A single turn carries every row of the set below to another of its rows. Some are shown first; where does it send the rows asked next?
k_922: 17  11  2  38  53  37  -15  -12  -8  20  29  -10  -45  17  -3  19  -17  -18  6  -2
k_182: 3  -21  -1  3  -33  -57  27  5  7  -13  34  -25  2  -11  -19  -14  31  8  40  -15
k_973: 4  -11  -7  9  -17  -16  22  -5  9  -15  -30  -29  48  -26  22  -27  -18  29  -34  -11
k_396: 10  -19  -3  19  -20  -48  20  4  0  -11  2  -29  45  -18  -5  -33  -2  34  0  -32
k_48: 25  -14  -31  25  13  -57  0  11  -2  -8  -4  -14  14  5  -8  -34  13  38  -3  -41
k_85: 26  7  -23  17  1  -56  11  -2  -9  -14  6  -10  44  8  -9  -29  -9  52  5  -12
k_540: 16  17  -5  31  48  32  -22  -13  -5  7  33  -15  -50  15  -14  10  -10  -21  3  -2
k_100: -15  16  2  -34  -57  7  31  -4  11  -16  -10  -3  -12  -10  28  18  21  -24  10  22
k_492: -20  27  -4  -45  -20  -8  29  5  -3  -8  -1  38  10  -11  19  29  16  -14  0  31
k_869: 11  2  1  1  -9  -65  14  6  -10  -4  38  14  26  8  -16  -17  13  26  45  -5
k_84: 14  -4  -7  8  -14  -59  -2  16  -7  4  21  13  -9  19  -10  -23  33  11  44  -41
k_713: 16  -6  -1  36  66  37  -17  -19  4  11  30  -8  -38  5  -3  6  -25  -14  0  18
k_522: 18  22  -35  -1  -1  -20  12  -8  -2  -23  -29  -6  45  -7  12  -13  -18  43  -35  7
k_42: 15  1  -1  39  62  38  -13  -10  -3  23  26  -12  -41  13  -4  22  -16  -13  0  3
k_50: 15  4  3  39  57  40  -14  -11  -4  25  25  -8  -40  16  -1  18  -16  -13  7  8
k_503: 12  -6  -5  37  64  28  -15  -13  0  10  33  -14  -41  2  -15  11  -14  -14  -7  7
k_521: -2  -4  -23  -19  4  13  14  6  12  -4  -56  21  10  -18  45  5  -6  4  -37  17
k_675: 17  -15  -40  13  19  -23  5  3  8  -10  -45  -9  24  -15  20  -20  -6  34  -44  -11
k_672: 15  10  -6  38  60  35  -14  -12  -4  20  26  -14  -42  13  -10  19  -14  -17  -2  -1
k_617: -5  35  -24  -28  -10  2  23  -5  -4  -18  -32  16  29  -13  30  15  -5  12  -38  28
k_709: -25  14  20  -35  -55  5  26  7  5  -7  -15  13  11  -21  30  10  8  -25  -2  3
k_343: 14  -31  -15  22  -14  -49  24  -9  14  -19  4  -49  27  -12  -6  -29  6  34  7  -9
k_233: 17  6  -7  33  58  27  -18  -11  -1  6  36  -15  -49  9  -22  11  -7  -20  -7  0
k_217: 13  4  -4  37  62  33  -11  -12  -5  21  27  -14  -38  15  -8  18  -13  -15  -2  0
k_960: -20  3  25  -23  -55  -28  27  13  -2  -3  20  13  6  -11  4  -3  26  -23  28  -18
k_632: -3  -16  13  -1  -34  -56  23  13  -4  -6  27  -10  23  -9  -14  -24  21  4  30  -36
k_913: -13  15  10  -30  -21  -41  23  12  -10  2  34  42  9  -1  -2  11  26  -6  42  13
k_656: -15  3  2  -32  -23  7  11  10  10  5  -28  46  -12  -5  46  19  13  -23  7  20
k_591: 18  3  3  33  54  43  -22  -22  2  11  27  -9  -42  14  -1  8  -27  -15  2  15
k_10: 1  5  -15  -15  -40  14  30  -15  17  -24  -38  -20  12  -18  38  5  -6  2  -21  27
k_792: 17  8  -1  37  56  38  -16  -11  -4  22  26  -10  -44  20  -2  15  -18  -17  4  0
k_79: 16  16  2  31  45  40  -23  -17  -3  9  30  -5  -48  18  -3  11  -18  -20  6  6
k_128: -13  4  6  -25  -52  -29  30  3  6  -14  27  -8  -18  -10  -1  7  39  -23  40  2
k_232: 15  -20  -20  10  -19  -10  25  -15  19  -27  -33  -43  33  -18  21  -19  -13  34  -19  11
k_424: -11  5  -2  -20  -42  11  24  -2  11  -14  -39  -7  33  -29  39  -5  -12  1  -32  3
k_851: -6  5  11  -23  -29  -27  3  19  -4  11  13  42  -22  15  18  4  28  -20  49  -9

k_869 goes to -> k_85
k_675 goes to -> k_521
k_100 goes to -> k_128
Where do these go?
k_591 goes to -> k_79
k_424 goes to -> k_709

A single turn carries every row of the set below to another of its rows. Some are shown first; where does it send the rows asked next?
k_91: -2  3  50  1  38  19  11  29  22  -2  27  -23  21
k_789: 7  -18  -23  -2  21  32  68  -9  -23  29  -19  -13  -3
k_637: 17  -6  3  -22  -32  -4  -18  1  31  -8  -39  -24  -21
k_415: -33  12  30  41  28  29  42  -14  10  17  4  -41  5
k_73: 46  2  -23  41  -22  21  1  5  24  -5  -12  -37  22
k_388: -5  -46  16  12  -44  -5  -8  -12  35  -16  -13  13  -8
k_97: -25  18  12  -3  -34  -11  14  1  -4  49  -13  12  16
k_892: 15  20  -1  25  -34  9  16  5  -33  -6  30  -16  14
k_538: 16  -35  19  30  21  10  14  -22  5  -33  32  -10  -19
k_965: -9  16  5  -19  17  40  20  8  2  -8  3  -65  48
k_932: 8  -25  -21  -35  30  10  -8  -31  14  11  15  -12  49
k_30: -15  -9  -8  -24  -15  18  17  1  23  17  -55  -64  20
k_353: -39  36  -11  -5  3  36  0  -41  -3  6  -22  -28  17
k_303: -21  -14  -13  -19  30  25  65  20  9  13  -31  5  -2
k_180: -6  -46  29  19  -35  8  -25  -2  23  -19  -9  10  4
k_623: 17  -44  -3  22  -1  0  -13  4  20  28  -14  -37  60
k_704: -2  28  3  -16  8  2  12  -23  52  30  20  10  18
k_456: 7  -43  -32  -30  17  -1  14  -1  -32  -29  -2  -23  11
k_378: -14  -30  20  35  4  -21  18  46  -3  26  -27  -24  9
k_497: 33  -29  26  -15  29  12  0  11  29  -16  -4  -1  -28
k_646: -24  -35  -25  -16  -22  39  5  -23  17  7  -57  -4  18
k_822: -28  4  28  40  50  26  29  -10  -2  19  10  -31  13
k_256: 18  -25  -29  -35  -10  19  5  -20  -37  -11  5  15  10
k_499: 13  -37  21  39  17  33  24  -13  4  -38  23  -22  -8
k_803: -1  -58  24  20  -4  0  33  22  -12  39  -10  3  20
k_613: 30  4  -16  17  18  29  50  -8  52  23  -16  -7  -9
k_354: -27  -42  -7  -19  -7  31  -12  -28  12  8  -57  2  11
k_218: -38  34  -14  8  4  46  -1  -24  -10  10  -20  -29  40
k_5: 15  38  -21  15  -10  16  13  24  -20  -31  2  -12  -5
k_189: -39  14  11  -25  -29  -27  8  16  8  6  9  0  24

k_388 goes to -> k_822
k_73 goes to -> k_704
Where do these go?
k_415 goes to -> k_354
k_256 goes to -> k_892
k_189 goes to -> k_378
k_30 goes to -> k_497

A single turn carries every row of the set below to another of its rows. Some are shown first; where does it send the rows asked next?
k_639: -17  61  8  32  13  44  5  -23  -8  -7  -5  28
k_432: -47  77  46  11  12  21  16  44  -24  5  78  31
k_209: -43  34  56  38  4  -21  60  21  2  27  12  53
k_692: -4  58  15  25  3  41  21  -33  -8  -30  11  27
k_979: -24  63  41  46  11  -18  34  45  -29  -3  50  40
k_83: -48  73  59  19  9  31  9  44  -27  -4  75  33
k_636: -21  33  14  18  -9  63  25  -15  9  -46  44  15
k_231: -1  10  27  9  -14  75  24  7  34  -6  61  43
k_187: -34  32  65  38  -1  -24  49  18  -8  15  20  70
k_230: -12  6  12  5  -6  70  13  17  39  0  58  39
k_203: -76  59  64  -19  4  35  30  25  6  19  70  42
k_296: 12  9  12  -18  -17  45  29  -13  10  20  29  57
k_878: 4  45  13  20  17  35  18  -26  19  22  -10  56
k_643: -68  27  69  -2  -1  11  53  17  21  42  27  51
k_991: 17  48  28  24  2  43  21  -26  17  21  -1  64
k_537: -72  32  67  -4  -6  0  55  7  20  26  38  68
k_787: -40  58  45  53  3  -14  33  34  -35  1  51  40
k_838: 15  19  28  -1  -11  60  24  -7  28  30  27  67
k_385: -58  66  50  22  3  21  16  44  -32  9  77  31
k_997: -48  38  55  39  -4  -26  52  8  -13  20  25  60
k_96: -23  31  7  41  6  65  10  5  30  -34  48  16
k_398: -77  46  64  -12  -5  36  26  25  -7  28  74  45
k_458: 2  62  27  52  10  51  22  -27  12  -24  11  36
k_800: 15  43  14  3  -3  32  24  -28  -6  11  1  54
k_468: -40  34  56  32  -1  -32  57  18  0  12  27  62
k_19: -33  59  44  51  16  -10  39  49  -22  8  35  26
k_21: -51  66  48  23  15  32  21  55  -19  5  65  14
k_64: -14  60  8  51  20  40  15  -21  17  -25  4  26
k_194: -30  -5  10  10  -21  65  19  6  28  -18  44  26
k_266: 1  11  14  -6  -2  48  16  -1  36  38  22  63
k_739: -76  49  62  -13  5  42  31  40  7  29  60  31
k_905: -73  46  73  -17  -3  39  27  25  3  15  70  53
k_688: 5  33  7  11  -1  36  14  -11  -4  29  -10  55
k_489: -62  26  77  -1  -7  6  51  9  13  25  38  74
k_435: -3  -7  8  -3  -17  51  16  9  17  26  25  57
k_124: -11  38  25  40  -4  72  19  -5  22  -36  51  23
k_533: -10  1  14  -9  -25  65  30  -3  20  -22  57  36
k_486: -73  29  70  1  -10  4  49  8  2  37  41  68
k_429: -40  37  11  33  -1  64  11  -11  11  -38  27  10
k_774: -27  61  56  49  13  -7  26  40  -34  -6  47  48

k_124 goes to -> k_231
k_187 goes to -> k_774
k_979 goes to -> k_432
Where do these go?
k_639 goes to -> k_429
k_296 goes to -> k_800
k_266 goes to -> k_878
k_787 goes to -> k_385
k_19 goes to -> k_21

